One turning vector, and how many ticks it has turned
The counts run from 0 to 465.
[161 148 102 166 121 161 164 133 201 170 137 160 139 117 107 157 152 127
 161 110 130 116 142 131 114 149 136 189 119 108 106 151 122 172 122 131
 105 100 116 154 100 116 142 147 113 153  78  96 104 118]  398
[123 134 126 133  95 125 208 119 171  87 101 161 116  97  87 138 169 128
 134 157 116  98 123 135 111 127 149 126 103 130  99 152 172 137 139 129
 129 100 139 104 149 108 111 149 132 132  52 103  83 113]  20
[113 144 142 136 157 107 154  90 180 152  96 131 135 145 126  74 169 142
 108 120 132  50 153  90 165 135 114 140  99 119 128 107 147 165 148 105
 124 107 140 117 127 148 110 146  76  77 165 139 113 106]  315
[131 112 144 159 160 185 104 145 136 108 142 144 140 162 128  93 102 133
 133 122 155 122 135 119 118 117 136 151 182  85 126  79 123 126  84 128
 189 149 148 160 176 127 175 108 158 127 163  87 123 142]  189
[174 155 158 132 141 104 106 119 136 150 142 148 118 113 149 155 159 174
 144 129 100 160  84 178 144 116 110 137 119 100 137  79 131 196 166 134
 128 128  92 161 100 171 168 146 113 155 124 134 103 106]  271
[102 140 125 162  85  82 143 165 115  92 131 124 150  85 124 118 138 164
 135 165 134 132 119 139 149 128 124 161 157 155 133 125 195 103 109 134
  54 164 172 101 155 120 105 162 132 133 109 112 121 121]  230
[115 170 125 120  90 106  92 147  95 150 136 148 153  61 155 152 128 163
 115 150 104 187 120 167 107 126 132 122 109 118 106 141  98 131 155 110
  70 126 106 111 120 147 182 134 135 170 114 125 127 123]  409
[128 124 160 116 159 136  95 130 126  89 117 125  91  78 146  93 136 176
 112 154 141 173 137 150 108 120 125 135 148 153 150 106 135 123 130 108
  87 157 120  67 155 141 147 142 115 121 167 152 164  62]  130
[ 85 157 135 117 122 128 139 127 111  71  99 126 126  78 154 151 138 139
 118 160 149 151 166 140 105  93 101  58 105 144 132 148 163 101 166 113
 100 109 137  94 166 113 103 149 122 151 129 136 167 139]  305
[ 93 116 108 146 118 111 144  81  94 111 118 148  81  77 178 136 158 133
 110 170 142 160 169 125 147 111 133 102 100 109 122 138 119 187 169 100
 164 125 134 129 141 143 147 145 102 151 121 130 145 131]  167
[104 147 141 101  82  95 177 132 105 148 108 145 117  84 143 156 154 171
 110 124 116  96 125 131 163 148 140  62  72  79 102 144 145 140 193 101
 134 119 121 143 108 137 136 150 118 122 115 143 109 118]  171
[109 111 137 103  84 127 170 152 120 133 135 107 100 122 143 155 165 173
 113 125 158 137 132 105 139 130 127 104  47 102 125 112 107 168 147  91
  64 125 126 132 114 160 104 169 145 118 139 168 136 158]  457
[111 141 126 161 115  89 109 144 105  81 117 114 158 114 106  97 119 129
 136 154 140 123 136 139 140 101 120 139 191 157 125 114 175  90 115 151
  54 158 160 107 177 109 134 118 149 146 165 123 142 130]  229
[107 108 158 157  72 106 193 148 146  78 130 133 119 120 151 162 129 127
 130 185 124 119  88  99 159 166 160 131 114  65 126 125 180 150 120 103
 148 182 136 132 143 142 136 135 151 125 125  81 113 155]  330
[ 97 174 138 101 116 110 112 157 102 148 132 165 114 116 147 100 110 166
  78 145 141 105 149 139 150 129 136  71 105  92 122 152  96  83 146  91
 136 122 135 114 152 141 176 105 106 118 141 116 128 113]  174
[109 140  92 159  98  72 136 160 132 142 157 149 154 143  98 147 140 140
 155 125 143 108 103 146 171 132 135 137  98  93  89 126 130 127 130 156
  75 128 151 160 103 112 137 193 167 172 108 170  86 150]  223
[110 135 143 143 127  71 130 132 136 148 135 147 138 151 153 121  83 106
  93 155 140 117 148 120 187 114 167 129  82  81  95 120  72 141 126 141
 130 119 123 121 130 156 131 178 178 146 133 170 109 140]  462
[112 108 111 175 129 176 108 143 111  92 181 147 123 130 157 103 115 152
 132 138 159 146 135  85 128 121 148 152 186  91 131  88 116 131  62 131
 181 160 161 134 184 126 154 135 135 141 127  88 132 165]  190
[115 132 138 109 100 131 112  93  73 124 115 139 144  86 134 123 170 142
 118  82  99 140 116 139 132  96 150 109 111 114  50  68  89 180 181 118
 151 115 135 140 103 138 146 139 155 130 160 153 127 125]  33
[127 107 107 119 124 136 164  77  96  92 116 146 119  74 166 113 143 149
 120 105 149 143 131 106  97 142 136 130 150 162 111 163 160 164 112 103
 191 145 166  88 139 110 107 148 103 111 103 122 103  97]  342
[ 93 119 159 113 123 149 139 125 145 124 139 129  89 146 132  85 153 181
  92 134 167 136 162  92 132 106 131 161 119 118 137  95 104 132 129  67
 109 124 145 106 166 168 148 112  76  92 176 104 153 124]  317
[ 74 106  98  94 137 150 120 135 136 132 133 117 128 165 139 115 147 141
 143 123 171 136 131 111 122 120  83  76 104  79 122 156 159 125 119 100
 125 115 178 186 159 130 166 129  77 116 128 109 151 180]  353
[138 143 127 165 112  99 132 107 142 133 114 141 141  76 140 178 187 130
 163 157 107 170  97 157 145 142 115 111 114 113 111 122 163 199 184 110
 100 127 107 154 109 141 153 142 104 156 135 101 120 134]  406
[149 127 154 136 114 125 146 139 149 107 120 133 147 148 146 189 121 111
 162 133 137 152  87 174 117 117 124 126  99 119 136 126 146 155 110 168
 120 122 116 142 106 107  97 188 194 168  71 156  90 163]  434
[130 162 124 131 174 159 119 159 129 104 119 142 114 128 156 152 115 135
 121 181 163 127 190 144 125 122 102  69 110  87 178 158 144 128 156 136
 139 135 111 171 168  97 144 124 120 156 116 114 169 150]  301
[129 120 100 129 104 126 175 130 162 112 117 146 133 142 113 116 137 142
 135 129 177 183 159 135  94 110 146 171 161 137 125 172 123 138  68  92
  88  94 161 108 168 137 146  97  90 119 105  86 132 135]  393
[152 134 151 115 128 173 137 113 140 131 124 130 120 144 145 116 137 152
 133  92 151 181 140 151  68 110 111 150 152 164 158 133 114 142 109  97
 104 103 119 118 151 144 135  77  84  79 138  91 161 122]  106
[ 83 121 111 126 165 121  81 130 145 111 119 137 141 130  73  59 111 113
 118 165 121 120 137 127 141 104 152 135 152 138  96 116 134  90 113 148
 102 141 161 118 161 120 157 139 157 151 177 130 119 118]  364
[153 127 109 143 180 143  93 101  86 156 118 171 143 141 122 129 106 117
 152 127 132 136 127 176 121  92 107 104 162 115 120 138 118 159 166 187
 182 103 120 191 129  77 165 118 147 168 106 129 118 130]  61
[119 125 162  93  83 123 158 178  87 109 156 129 136 170 145 140  91 165
 111 134 147 148 120 152 110  85 131 100 120 139 130 123  89  89 104 136
 101 104 150 107 151 133  96 133 173 114 100 157 123 169]  146
[133 126 145 118 160 151 127  96 108  94  80 147 127 112 143  69  99 101
 104 129 134 115 150 121  95 119 139 121 176 141 131 141 151 121 128 131
 213 130 125 106 159  80 149  87 116 100 157  95 143  71]  340
[107 150 153 122 174 130  91 122 135  87 120 126 154  98 147 114  96 123
 125 177 140 151 162 158  76  86  90  97 137 168 164 171 142  99 114 165
 109 125 141  88 176 101 102 138 142 148 116 135 159 133]  440
[154 132 147 119 165 133 167 116  97 182 154 160 109 157 154  82 120 181
 108 160 147 100 144  99 144 153 130 150 120 121 181 151 100 161 131 117
 175 154 123 119 104 134 118 140 120  67 133 129 104 102]  0
[139 123 157 126 155 179 115 170 156 115 147  90 148 182 158 138 111 121
 159 115 180 144 130 107  96 136  97 127 151 104 179 114 140 141  81 128
 114 168 121 173 139 124 119 127 145 106 151 126 157 160]  428
[133 125 116  74 158 184 102 120 100 149 117 159 118 145 137 103 131 143
 121  54 147 135 160 140  90  91 120 109 141 111  87 118  91 138 150 136
 199  80 130 156 141 104 169 119 133 110 127 141 123 129]  348
[121 125  86  69 137 179 141 152 118 173 127 140 104 142  85  99 154 193
 120  98 142 127 139 129  83 161 123 123 106 135 133 179 126 123 141 115
 118  99 129 148 103 108 160 123  86 107 114 129 104 103]  210
[153 106 120 161 101 108 163  81  68 165 139 125 141 119 178 147 141 129
 142 113 139 187 131 128 106 100 128 170 159 147 137 134  95 208 144 115
 136 132 144 126 110 145 124 113 126 105 125 129 137 157]  243
[123 141 104 133 161 158  77 138  62 154 145 153 156 122 136 123  98 133
 144 123 138 157 156 160  95  84 114  86 166 129 125 142 126 110 145 169
 154 116 139 157 146  73 157 120 139 157 114 129 130 158]  62
[138 141 154 146 148 145  80 109 169  92 108  95 144  70 134 133 171 128
 160  88 117 138 120 140 115  98  98 130 147 147 107  54 162 186 160 133
  96 147 114 129 125 135 124 150 140 150 168 148 153 113]  268
